In the rows, zero is written as 100.
Named moves come first, each a turn or a mirror and shown by rows before and after it. Which of them, in which order, take the first row of each pair that follows to the second? Write the first one first, as in the answered first pair.
R (before |-> after):
[134, 104,  87,  86, 133, 133, 108, 119, 109,  76,  69,  64, 107, 151, 129,
  97, 147, 124, 111,  68,  97,  83, 124,  81,  92,  78, 109, 124, 109,  97,
 102,  77, 134,  63] |-> [116, 130, 120,  88,  80, 132,  68,  65,  43,  71,  89,  92, 107, 146, 133,
  82, 142,  77, 129, 105,  70,  92,  86, 126,  99,  77,  95,  76, 103, 135,
  99,  84,  95, 115]
[102,  93,  98,  91, 120,  88, 138, 138, 122,  93,  88,  68,  91,  84,  94,
 121, 114, 121,  98, 102, 108,  89, 100,  87,  94,  87, 107, 109,  88,  84,
  94, 109, 135,  82] |-> [ 90, 113, 126,  93,  77,  87, 107,  94,  68,  91, 102,  91,  91,  79,  95,
 113, 109,  85, 109, 131,  88,  93,  73, 121, 100,  85,  94,  72,  84, 115,
  91, 115, 106, 125]
[115,  95,  90,  83, 133,  86, 120, 134, 130,  95, 101,  78,  99,  89,  93,
 113, 108, 106,  97,  89,  98,  81, 105,  88, 100, 110, 104, 124,  93,  84,
  98,  94, 113,  62] |-> [100, 118, 121,  87,  87,  86,  89,  85,  71,  92, 116, 102,  98,  85,  95,
 104, 106,  68, 113, 121,  72,  90,  71, 125, 108, 108,  89,  83,  85, 117,
  95, 100,  76, 107]
[ 93,  94, 103, 106, 111,  32,  84,  81, 110,  63, 111, 136, 110,  88, 126,
  92,  90,  80,  57,  92, 108, 107,  86,  67, 127, 119,  51,  98, 124,  89,
  73, 129, 112,  92] |-> [ 92,  92, 101, 105, 114,  29,  84,  86, 117,  61, 109, 134, 109,  89, 125,
  95,  92,  84,  56,  90, 111, 105,  92,  63, 125, 118,  53, 102, 124,  88,
  74, 130, 113,  89]
Z (before |-> after):
[148,  50,  67,  77, 113,  96, 115,  52, 103,  92,  92,  83, 106, 116, 128,
 110, 102, 143, 116, 103, 129, 100,  92,  72,  65, 117, 100, 123,  86,  86,
 128, 103, 107, 109] |-> [147,  54,  76,  77,  95, 104,  96,  32,  77,  95, 102,  95, 106, 122, 133,
 104, 101, 128, 125, 110, 120, 101,  80,  90,  69, 116,  93, 106,  89, 102,
 128, 105,  93, 128]
[130,  67,  95,  68,  82, 146,  77,  66,  68, 106, 160, 135, 118, 144, 106,
 114, 116,  88, 127,  86,  97,  92, 103, 116,  76,  96,  64,  57, 100, 131,
  69, 103,  97, 104] |-> [133,  52,  72,  68, 133, 123, 126, 123, 137, 100, 135, 104, 121, 128,  95,
 123, 116, 127, 108,  68, 122,  89, 133,  77,  65, 103,  84, 104, 100,  87,
  73,  97, 136,  51]
[111, 101,  87,  76,  80, 150,  96,  59,  61,  96, 127, 127,  88, 128, 124,
  97, 123, 105, 116, 106,  70, 103,  85, 108,  79,  88,  73,  45, 128, 140,
 108, 120,  89, 108] |-> [118,  87,  60,  78, 137, 124, 152, 121, 136,  93, 100,  92,  93, 108, 109,
 110, 125, 149,  97,  87,  96,  97, 120,  68,  69,  95,  92,  97, 124,  92,
 113, 118, 128,  48]
Y (before |-> after):
[131,  99, 114, 106, 162, 101, 112,  96,  59, 103, 121,  84, 115,  93, 108,
 101, 110, 115,  91, 105,  73, 106, 116, 109,  99,  74, 104,  85,  83, 113,
  87,  62, 111,  91] |-> [130,  98, 112, 107, 165, 103, 114, 101,  64, 106, 117,  82, 114,  96, 109,
 100, 112, 119,  86, 101,  78, 105, 118, 101,  97,  74, 105,  90,  87, 112,
  88,  60, 113,  88]
[ 82, 103,  98,  91, 112,  61, 115,  75, 107,  96, 100,  91, 101,  61, 105,
 108,  86, 104, 100, 123,  90, 111,  91, 102,  91,  97,  96,  90,  66,  88,
  92, 104, 103,  73] |-> [ 88, 102, 100,  81, 106,  70, 110,  67,  89,  94, 111,  91, 103,  65, 109,
 107,  89, 101, 108, 122,  83, 108,  89, 110,  91,  97,  91,  79,  67,  93,
  93, 108, 102,  80]
[ 99,  90,  94, 115, 102, 110,  87,  98, 124, 118,  92, 122,  87, 110, 114,
 104,  98, 115, 103,  79, 121, 102,  92,  93, 112,  88, 109, 122, 136, 111,
  99,  84,  83,  97] |-> [ 90,  93,  96, 121, 101,  97,  88, 100, 131, 117,  84, 123,  89,  95, 109,
 104,  92, 114,  98,  86, 122, 103,  85,  92, 115,  89, 111, 123, 132, 105,
 102,  83,  81,  97]
[108,  72,  97,  73, 124, 120, 127, 114, 136,  98, 103,  73,  92,  99, 102,
 113, 118, 127,  78,  72, 109, 111, 139,  70, 118,  99, 102, 116, 106,  95,
  94,  98, 128,  61] |-> [ 94,  86, 103,  84, 127,  95, 135, 120, 144,  91,  92,  72,  95,  75,  96,
 114, 107, 124,  68,  90, 110, 114, 126,  70, 117, 101, 106, 122,  98,  85,
  97,  99, 125,  56]
C (before |-> after):
[ 79, 120, 113, 103, 128,  33, 137, 136, 134,  77,  84,  57, 102,  47,  88,
 110,  98, 115, 103, 125, 104, 113, 103, 102,  96, 106, 109, 116,  68,  53,
 106, 107, 121,  73] |-> [119,  97, 112,  39, 104,  99, 112, 104,  65,  70, 129,  51, 108, 107, 110,
 118, 135, 108, 158, 106,  71, 100, 122, 123,  79, 102,  74,  60,  64,  89,
  93, 123, 119,  97]
[104,  91,  95,  86, 108, 107, 109,  98, 144, 107,  87,  91, 118, 107, 119,
  71,  79, 112,  75,  80, 113,  95, 136,  87,  89,  70, 121, 107,  76, 101,
 124,  86, 103, 102] |-> [111,  87,  98,  71, 109, 111, 107,  97, 134, 104,  93,  85, 119, 113, 122,
  75,  88, 115,  88,  80, 105,  93, 143,  90,  86,  70, 114, 100,  70, 103,
 122,  92, 102, 102]
[114,  53,  94,  35, 120, 133,  96, 102, 100, 118, 105, 106,  99, 171,  98,
  98, 127, 104, 119,  80,  86,  85, 130,  94,  74, 109,  99, 125, 118,  84,
  97, 115,  92,  87] |-> [ 96,  59,  89,  78, 106, 134,  75,  87, 110, 143,  96, 136,  91, 171, 100,
  88, 107,  91,  90,  76, 101,  95, 111,  89,  96,  98, 110, 143, 142,  98,
 103,  93,  70, 101]
Then:
Between the rows of a pair lie two moves.
[136,  93,  90,  57,  88, 121,  90,  55,  72,  94, 118, 114,  93, 128, 117,
 102, 118, 111, 123, 108,  95,  77, 119, 108, 102, 104,  80,  61, 112, 106,
 114, 112,  95, 131] |-> [128, 105, 100,  61,  82, 103,  92,  52,  64,  84, 113, 114,  94, 110, 112,
  99, 113, 101, 122, 128,  90,  80, 104, 117,  99, 109,  81,  53, 106, 102,
 115, 114,  89, 136]	Z, R
[114,  85,  89,  80, 123, 109,  90, 130, 102, 116,  85,  93,  98, 121,  92,
  86, 118, 106,  97,  85, 102,  73, 121,  89,  87,  88,  89,  94, 109, 100,
 119, 111, 115, 106] |-> [ 90, 102, 101, 113, 102,  93,  72, 109,  93, 125,  79, 118,  95, 105,  92,
  75, 101,  81,  79, 107, 102,  85,  90, 101, 102,  83,  97,  96, 117, 116,
 122, 100,  91, 128]	R, C
[ 79, 108, 117,  93,  71, 116,  77,  77,  35,  96, 127, 100, 114, 128, 100,
 107, 101,  80, 127, 100,  76,  84,  92, 132,  93, 108,  82,  70,  89, 117,
 101, 102,  92, 138] |-> [ 66, 123, 127, 101,  73,  85,  85,  83,  42,  85, 116,  94, 116,  99,  89,
 108,  91,  76, 122, 122,  76,  86,  82, 136,  93, 113,  87,  71,  74, 105,
 103, 105,  92, 134]	Z, R
[ 97,  97, 133, 106,  52, 154,  96, 100, 104,  62, 114, 124, 116,  95, 128,
  96, 123,  67,  96, 123,  76, 111, 105, 134,  87,  87,  57, 128,  60, 127,
  73, 108,  64, 108] |-> [ 87,  91, 113, 134,  81, 137, 118, 137, 161,  76,  88, 118, 115,  83, 120,
  99, 111,  92,  65, 107, 102, 112, 119, 101,  89,  86,  76, 174,  72, 100,
  78,  96,  80,  77]	C, R
[ 90, 102, 102, 112,  68, 108,  70,  70,  64, 114, 106, 128,  93, 109, 104,
  96,  94,  82,  96, 100,  93, 112,  72, 108, 112,  93,  90,  79, 113, 121,
  98,  96,  71, 129] |-> [108,  74,  66, 103, 106, 126,  94, 111, 115, 119,  93, 107,  92, 131, 105,
 108, 105, 122,  90,  56, 119, 106, 111,  71, 105,  91,  99, 116, 126,  98,
  98,  83, 103,  86]	Y, R
[111,  68,  82,  87, 135, 125,  98, 127, 147, 108,  96,  70,  90, 138,  74,
 101, 107, 110,  64,  78,  91, 103, 113, 107, 100,  92, 125, 120, 119,  89,
  84,  54,  93,  87] |-> [118,  72,  92,  59, 141, 116, 111, 128, 129,  90, 101,  49,  98, 129,  70,
 106, 115, 114,  81,  95,  79,  97, 122, 117,  87,  99, 118, 105,  96,  79,
  83,  72, 105,  79]	Y, C
[122, 112,  85, 120,  94, 131,  91,  81, 103, 123, 140, 109,  95, 118, 117,
 107, 125, 103,  95, 118, 104,  59, 100, 108, 111,  73,  90,  98, 132, 131,
 100,  71, 119, 119] |-> [116, 123,  95, 123,  89, 119,  86,  73,  94, 119, 141, 113,  97, 107, 114,
 104, 119,  95,  95, 133,  98,  60,  90, 115, 111,  74,  88,  86, 126, 132,
 101,  77, 110, 129]	Z, R
[ 79, 149, 102, 147,  89,  66, 106, 114, 106, 107,  82, 113, 112,  83,  75,
 112,  66,  73,  63, 122, 109,  90,  74,  97, 106, 113, 143, 111, 100, 107,
 108,  86, 102,  87] |-> [109, 138, 101,  86, 110,  71, 136, 135,  94,  73,  95,  70, 123,  86,  74,
 126,  95,  91, 103, 122,  89,  74, 106, 101,  77, 125, 127,  87,  73,  88,
 103, 116, 132,  67]	R, C
[145,  98,  85,  75, 119, 121, 118,  96,  64,  93,  94,  76, 112, 118, 123,
 129, 134, 114, 119, 113, 107,  90, 133,  91,  91, 107,  86,  89,  86, 106,
  96, 116, 108, 106] |-> [134,  93,  68, 114, 129, 123, 114, 106, 107, 119,  76,  92, 107, 120, 124,
 124, 119, 121,  84,  92, 134,  97, 130,  66, 108,  98, 103, 129, 115, 103,
  99,  92, 101,  94]	C, Z
[ 95,  94, 104, 130, 116,  83, 115, 118, 125,  94,  91, 131,  95,  91, 101,
 115,  73,  98,  68,  97, 108, 113, 103, 105,  99, 117, 108, 117,  97, 107,
 119,  87, 111,  91] |-> [ 96, 103, 118, 110, 112,  69, 126, 117, 104,  78, 100, 118, 102,  76,  98,
 118,  76,  93,  88, 116,  92, 112, 100, 119,  88, 124,  99,  97,  76, 104,
 119, 102, 115,  95]	R, C
